(in the rows, 128 means zero)
Each named turn below is shown by a few rows before and after it. Which turns, in which order, take the first row of each later pair to the second? The first pair is answered.
turn J43:
[127 144 125 122 105 134 113 150 159 140 174 116 126 126 129 170 122 150
 121] => [127 121 111  99 129 119 116 157 149 163 153  94 125 116 143 152 134 139
 123]
[104 150 165 123 145 140 155 116 168 125 105 144 156 112 119 116 132  97
  90] => [165 168 142 155  85 140 130 135 174 107 121 111 122 147 117 123 123 127
 109]
[125 134 117 127 118 118 101 124 101 125 122 111 138 140 130 130 119 118
 151] => [104 130 126 120 135 124 109 115 103 126 114 125 146 128 121 128 121 116
 142]
[139 111 126 122 126 122 119 127 127 141 129 127 124 125 127 131 128 125
 142] => [120 122 136 121 138 128 126 126 130 142 132 140 141 127 124 133 125 123
 133]
turn J210:
[ 97 122 152 130 149 138 151 109 128 137 129 143 125 101 127 115 137 117
 114] => [141 103 122 133 125 119 136 120 126 150 127 101  96 111 142 107 138 121
 127]
[130  94 138 167 123 126 149 119 144 161 130 116  49 104 141 132 158 132
 117] => [162 126 117 182  74 129 113 145 142 133 137 118  66 142 130 150 135 156
 133]
[143 111 130 132 112 125 127 123 136 146 134 109  86 127 136 110 141 128
 117] => [151 137 129 144  93 127 110 135 138 118 147 116 109 152 124 124 123 141
 126]
turn J821:
[113 120 182 165 156 151 153  79 138 110 135 207 130  74 121 147 146 116
 106] => [119 123 185 166 158 146 156  86 141 111 132 213 116  76 123 146 153 110
 104]
[146 144 137 156  82 144 124 135 124 131 120 129 113 163 126 108 125 132
 150] => [137 152 134 143  87 138 113 138 115 125 114 143 140 164 114 120 119 130
 153]
[133 114 162 138 102 146 125 149 129 112 155 148 128 139 153 112  94  98
 152] => [124 113 161 122 109 146 129 150 124 111 156 150 146 135 153 111  94  89
 148]
[161 165 134 153  96 151 102 131 121 137 123 126 124 154 111 133 120 139
 137] => [145 167 137 134 105 152  95 136 116 128 111 141 160 153 103 135 113 129
 138]
Now pairs of rows:
Between the rows of a pair lie 2 to 3 turns.
[ 98 112 171 144 154 149 189  82 144 165 145 139  69  94 148 107 154 122
  87] => [152 163 158 195  72 161 152 106 150 113 177 141  63 159 133 134 122 159
 104]	J43 J210 J210
[117 175 155 152 126 147 133 122 158  91 151 149 145 138 114 139 111 130
 127] => [105 145 165 150 151 146 158 102 160 123 140 135  96 106 131 120 139 117
 115]	J210 J821
[104 107 133 127 155 135 155  99 142 149 121 114  98 115 149 117 152 113
 102] => [146 162 111 152  96 131 109 132 138 100 138 122 132 169 123 146 112 139
 131]	J210 J210
[153 100 177 204  91 100 141 104 172 142 143 139  70 131 177 135 116 142
 124] => [165  63 144 156 127  67 130 112 148 183 110 106  85 109 198 121 127 119
 132]	J210 J43
[197 118  76 118  95 104  98 131 126 181 142  87  70 110 138 110 158 149
 116] => [118 107 132 114 154 125 148  92 139 193 142 140  80  56 129 103 169 126
  75]	J43 J821
[113 104 133 127 153 123 146 118 134 156 126 130 116 100 137 119 139 126
 129] => [148 139 121 142 109 127 106 143 131 110 139 138 144 148 119 146 119 147
 147]	J210 J210
[ 92 103 147 118 170 128 147 113 123 151 123 118 108 107 131 116 133 107
 107] => [132 154 113 114 122 122  97 153 116  99 133 120 162 156 115 144  98 128
 137]	J210 J210 J821
[124 175 101 156  96 144 121 138 145 138 116  86 137 168 127 145  82 144
 121] => [ 94 169 137 172 114 161 152 118 160 150 124 105 106 150 130 137  92 140
  99]	J210 J210 J43
[135 120 165 141 101 147 168 100 145 151 174  98  16 120 129 121 177 138
 110] => [197 135  88  94  65 105  96 164 114 119 151  58  94 179 120 142 146 142
 160]	J210 J43 J210
[118 165 139 127 112 146 123 124 183  86 146 154 173 101 131 128 105 140
 146] => [144 145 142 153  93 146 141 111 190 116 151 123 105  92 155 109 128 143
 131]	J210 J821 J43
[131 143 152 196 137 150 128 114 154 122 109 169  97 172 138 144 108 155
 135] => [144  91 123 163 162 119 135 113 145 173  90 126  78 146 165 121 127 139
 135]	J821 J210 J210
[110 163 146 143 119 132 114 139 128  86 129 161 169 156 117 153 103 144
 134] => [166 133 100 139  98 108 107 153 120 126 118  98 115 158 147 133 122 141
 156]	J210 J210 J210
[ 89 108 160  77 144 125 118 124 105 117 103 179 200 105 139 155 121 147
 138] => [175 133 149 160  53 136 114 122 119 108 138 125 103 155 154 157 116 188
 144]	J43 J210 J43
[ 91  89 150 120 176 135 183 128 146 166 113 161  92  91 134 123 129 127
 115] => [164  88 110 146 112 124 157 154 140 167 119 107  44 125 143 119 127 144
 138]	J43 J43
[ 78  79 158  77 203 126 129 123 132 151 124 140 164  79 158  94 132 101
 110] => [159 157 157 187  76 161  95 146 147  85 193 130 117 169 138 136  97 161
 134]	J210 J43 J43
[119 132 115 106 145 110 106 141 117 128 110 143 186 121 127 122 124 127
 133] => [160 140 105 116 112 105 100 153 119 124 117 120 164 141 134 124 121 137
 144]	J43 J43
[175  69 109 138 104  93 149 118 127 177 112  79  50 118 165  83 159 119
 116] => [172 161  96 137  49  97  84 168 115  77 135 131 178 196 114 141  95 149
 145]	J210 J821
[182 131 107 137 115 153 143 121 150 160 156 108  92  97 121 131 170 131
 134] => [123 123 116  96 172 153 146 113 149 171 134 139 147  73 120 129 165 106
 131]	J43 J210 J43
[ 90 132 126 108 132 118 104 126 121 100 132 161 184 148 117 135 108 124
 131] => [165 106  92 126  94 107 101 134 119 134 129  92 105 156 139 122 120 135
 142]	J210 J43 J43
[164  95 122 139 121 116 142 129 133 162 134 107  93 121 161 104 147 139
 120] => [156  93 117 120 132 106 131 134 122 160 119 109 114 114 155 104 146 127
 128]	J210 J43 J821
[128 126  70 115 140 101  84 184 137 103 134  68 166 134 126 155 115 129
 152] => [108  87  79  97 176  96 115 160 143 144 118  63 135  98 136 126 137 111
 136]	J210 J210 J210
[188  98  81 123 104 113 115 150 119 169 105  79  70 123 155 115 140 126
 139] => [ 97 138 187 163 137 161 171 101 155 141 147 171  73  95 131 122 144 128
  98]	J43 J43 J210
[138  96 138 160 109 130 150 116 145 174 129  93  42 115 166 110 148 140
 103] => [179 103  83 134  90 102 102 158 127 156 101  71  85 143 164 121 130 135
 140]	J210 J210 J43
[ 96 125 183 153 131 133 158  96 150 165 157 114  58 124 170 140 154 138
  99] => [138 170 160 173  76 143 114 126 145 115 171 114  92 176 155 167 127 161
 120]	J210 J210
[ 68 131 151  91 181 131 152 119 125 122 125 186 188 109 106 138 109 101
 117] => [117 101 157 146 143 137 188  93 146 172 148 125  46 101 136 110 146 118
 107]	J821 J821 J821
[159 162 122 177  79 149 125 135 145 101 165 117  85 160 124 152 115 160
 131] => [ 96 117 163 152 144 153 174  97 152 140 150 139  69  97 133 123 145 131
 102]	J210 J210
[135 181 176 166  85 136 107 143 155  77 166 147 128 157 100 145 106 152
 117] => [140  74 109  78 158  79 108 151 120 158  93  78 123 110 143 101 139  99
 124]	J43 J43 J210
[128  99 142 150 127 134 171 134 144 146 134  83  71 145 148 107 119 158
 112] => [ 91 121 181 154 149 149 177 125 151 125 145 130 107 140 130 118 108 163
  99]	J210 J210 J210
[ 81 150 121  90 159 135 119 143 125 103 113 167 200 124 114 147 108 127
 128] => [167 164 109 159  78 143 106 153 144 107 144 113 101 168 125 142 103 164
 140]	J43 J210 J43
[ 94 169 143 133 147 146 132 130 118 100 124 171 179 134 116 156 118 131
 126] => [145 156  92 127 117 119 105 157 110 108 115 120 170 158 129 158 111 135
 143]	J43 J821
[132  88  91 107 155 109 122 129 120 161 105 105 129 107 145 108 142 112
 126] => [169 111  87 141 108 118 112 136 126 146 127  86  99 142 141 118 135 142
 135]	J43 J210 J210
[ 63  73 148  64 202  97 144 105 115 176 103 146 161  75 138 130 128  68
 109] => [144 184 142 155  68 131  79 145 133  74 164 157 159 185 102 192  68 142
 137]	J43 J43 J210
[ 95 198 155  87 125 144 142 119 119 112 107 167 175 162  97 153 131 116
 113] => [137 146 102  40 135 104 131 130  94 158  73 106 152 153 134 124 148 100
 129]	J43 J43
[110 118 125  83 163 143 145  63 128 143 102 161 191 113 142 127 129  98
 107] => [124 128 110  73 152 131 126  82 121 132  98 152 218 132 140 131 115 101
 117]	J210 J210 J43
